Turns, then the turns between two rows, first turn first; the first pair answered
turn C:
[  7.4  -4.7  11.5  -0.8  28.2 -23.4   8.3   1.1   6.9 -14.5] => [  6.6 -11.6  -2.0  -9.2  25.8  19.0  12.4   0.2  18.6   5.3]
[ -4.7   3.7  -6.0   0.7   2.2 -21.2  15.0  -9.2 -14.8 -18.6] => [ -3.1 -13.7 -11.0  -4.8  10.7  -4.1  25.7 -13.1   1.7  -9.1]
[ -1.3  32.4  -9.2  -0.5 -21.0  40.1  -9.8  10.2 -19.9  -0.4] => [  0.6  28.4  12.0  14.1  -8.2 -28.3  -7.0   7.3 -24.4 -31.7]
turn R:
[ 5.5  6.3  8.6  0.0 -1.2 20.5  6.5  2.0 -1.7 -8.6] => [ -0.2  17.4   6.0   5.2  -7.9  -3.9  -5.0   4.6 -13.2  -6.1]
[  5.6  -0.6  -1.8  -2.3   3.7 -22.7  31.2   6.4  12.8  -4.2] => [  1.2  -4.7  -8.7   6.2  -3.6   0.1  34.5   1.2   4.0 -18.8]
[ -1.8  29.1  10.2  -8.3  22.4 -45.0  18.5  13.4  19.0   2.9] => [ -0.3   7.5   3.4  -0.9  19.7  29.8  43.9   3.5  26.3 -22.5]
turn D:
[-8.1  6.9  4.9  4.8 11.8 13.3 15.0 -7.1 12.2 23.7] => [-18.0  16.5  -0.3  20.0  -3.3  -3.4   4.2  -8.4 -14.8   7.4]
[ 10.1  -3.6  15.4 -12.9   6.0  11.1  -4.8  10.2   0.8 -15.4] => [ -9.0 -24.6  -8.5  -4.9   1.2   9.3 -10.1  -2.8  -2.0   2.3]
[-13.7 -36.2 -15.5  17.7   1.8   1.4   1.9 -17.5  -2.1  22.1] => [ 13.6  14.3  26.1  20.6  -6.6 -11.2   2.3   5.9 -21.6 -25.6]
Now pairs of rows:
(two turns a pair)
[ 18.7   3.6  13.6  -9.8  -0.9   1.6 -10.1   6.6  -2.7  -6.7] => [  2.6 -23.5  -6.2  -2.8   0.6  -1.4  -8.1  -6.6  -0.1   7.0] -> C D
[  0.8 -15.3   5.8   6.0  18.4 -20.6  11.6  -7.6   9.0 -34.0] => [ -2.2 -11.3   3.7   9.6  14.9 -29.0   7.6  -6.7   2.2 -34.8] -> R R
[  4.3  33.7   5.7  -2.4 -13.9  16.7  -1.4  11.5  -7.9  -5.9] => [ -7.5  30.5  -5.2   0.8 -17.7  -2.8 -13.2   9.2 -14.5   9.1] -> D C
[ -0.9  11.3  -8.3  -6.2  -6.2  13.2 -15.6  -1.9 -13.3   6.9] => [  6.0   5.1  -3.4 -13.4   4.7  20.5  -7.0   0.0   1.5  11.3] -> R R
[ -1.7  10.6  -8.7  -9.7 -13.0  41.7  -5.9   7.5  -2.1  19.6] => [ -5.7  14.2   6.7  13.6 -13.1 -28.5 -10.2   3.5 -26.6 -21.1] -> D C
[  8.8  -4.3   4.0   4.2  12.8   6.2   3.8 -12.2  23.1  13.5] => [18.0 13.2 16.4  5.2 10.4  1.2  4.6 -3.9 16.3 -4.0] -> D D
[ 13.4  17.0  22.9  -0.1   9.9  -8.8  18.9  13.0  -6.1 -44.6] => [-14.8   3.1 -27.7  -7.3 -12.6  41.5  -2.9   9.3  -9.2  22.4] -> D C
[  2.0   9.3  27.0 -14.1   1.0  -7.6  23.3   6.1   8.2 -28.7] => [ -0.9  -2.0  18.4  -9.2  -0.1  10.1  30.6  -1.6  10.4 -32.0] -> R C
[  4.9  18.8  -2.6  -0.4  17.7 -27.3  -2.8   5.2  -4.0   8.2] => [ 9.0 21.2 -7.3 -5.2  8.1 27.4  4.8  7.2 -3.1  2.4] -> R C
[-14.8  -0.2  -1.9   2.5 -16.5 -12.4   4.0 -11.1 -14.0  -6.4] => [-14.6 -15.2  -7.2  -2.1  -9.4   6.0  12.5 -13.8   0.0   3.9] -> C C
[  2.4  18.9   1.5  -8.3   6.6 -31.8   3.9  -1.9  -4.4  10.3] => [ -4.8  13.1  -6.9  -6.0   4.1 -32.4   3.3  -5.1  -5.4  15.9] -> D D
[-18.5  -9.0  -6.5  -4.1   3.3  -1.5   2.8 -17.1  23.6 -11.5] => [ -5.6  13.9  10.0  -7.1   0.4  -2.7   2.7  -6.3  18.4 -26.1] -> R D
[ 17.2  -8.2  28.0   7.3  11.5 -20.3  10.1  -7.9   4.9 -28.8] => [-13.5 -25.6 -12.0  25.6 -10.4   1.9   0.8 -20.9 -17.6 -18.3] -> C D
[ 11.3  14.0   7.2   0.0  -2.6  26.1  -0.3  11.7  -6.7 -10.6] => [  1.7 -17.7  -6.9  -3.2  12.1  16.3   5.6  -1.7  13.5  14.6] -> C D
[ 22.2  -9.6  19.5   0.5   0.4  52.4  28.7   4.1  20.7 -28.2] => [ -9.8 -25.6 -23.2   6.8 -17.2  60.2   7.2  -6.6   8.3  15.6] -> C D
[  9.0 -13.0   4.6  -3.2   9.6  18.2  10.7  -3.9  11.4 -10.1] => [ -4.8  -8.8  -4.2   5.4   2.7 -28.7  -6.7  -5.1  -5.6   2.2] -> D R
[ 16.6  17.0   9.7   3.5  -9.7  27.5  10.3   9.3  -6.6 -24.4] => [ 17.6  -1.6  20.2   1.3  14.2 -28.4  14.4   2.3  10.3 -19.0] -> R C
[  9.3  20.7 -13.5  -1.6  -9.6  31.2  -6.2  10.3  -8.2  -7.9] => [ 23.7  14.7  12.0  -9.7  14.5 -16.1   0.6  12.9  12.9 -13.7] -> C R
[-11.6  -3.0 -11.8  -4.7  -3.3  -6.6  -6.2  -9.0  -0.8  19.7] => [ -4.0  -9.7  -5.6 -10.4   4.4   3.5   2.1  -9.5  13.0  19.1] -> C R
[  8.8  14.9   8.5  -0.9  -4.4  -3.2   5.2   4.2  -4.4 -12.6] => [ -3.2 -18.1  -7.1   1.2   2.6  -3.8   9.7 -11.4   4.2   0.9] -> C D
[ -5.0 -12.4   8.4   7.5  -2.1 -10.5  12.8  -1.4  -0.6 -15.1] => [ -7.5  -8.8   1.7   9.0  -8.6   3.8  10.4  -0.1  -7.5 -16.3] -> C D
[-14.4  -2.8 -10.4 -21.2  -3.9 -20.6  13.1 -14.3   9.8  25.5] => [-18.4  14.7 -15.8 -11.8 -25.7  12.8   6.1  -9.7 -13.6  10.0] -> R C
[-26.1  -5.6 -33.8  48.3 -23.9  14.3 -10.8  -6.1 -35.3 -15.6] => [  0.3 -19.7   3.5  19.2  29.1 -69.2  -0.2  -0.9  17.6  11.1] -> C R
[ 33.5 -17.3  12.6 -10.3  26.9 -30.1  18.0   0.7  15.8 -12.1] => [  2.9 -39.8 -34.9  -4.4   5.3  14.7   6.4 -12.8   7.1  26.7] -> D C
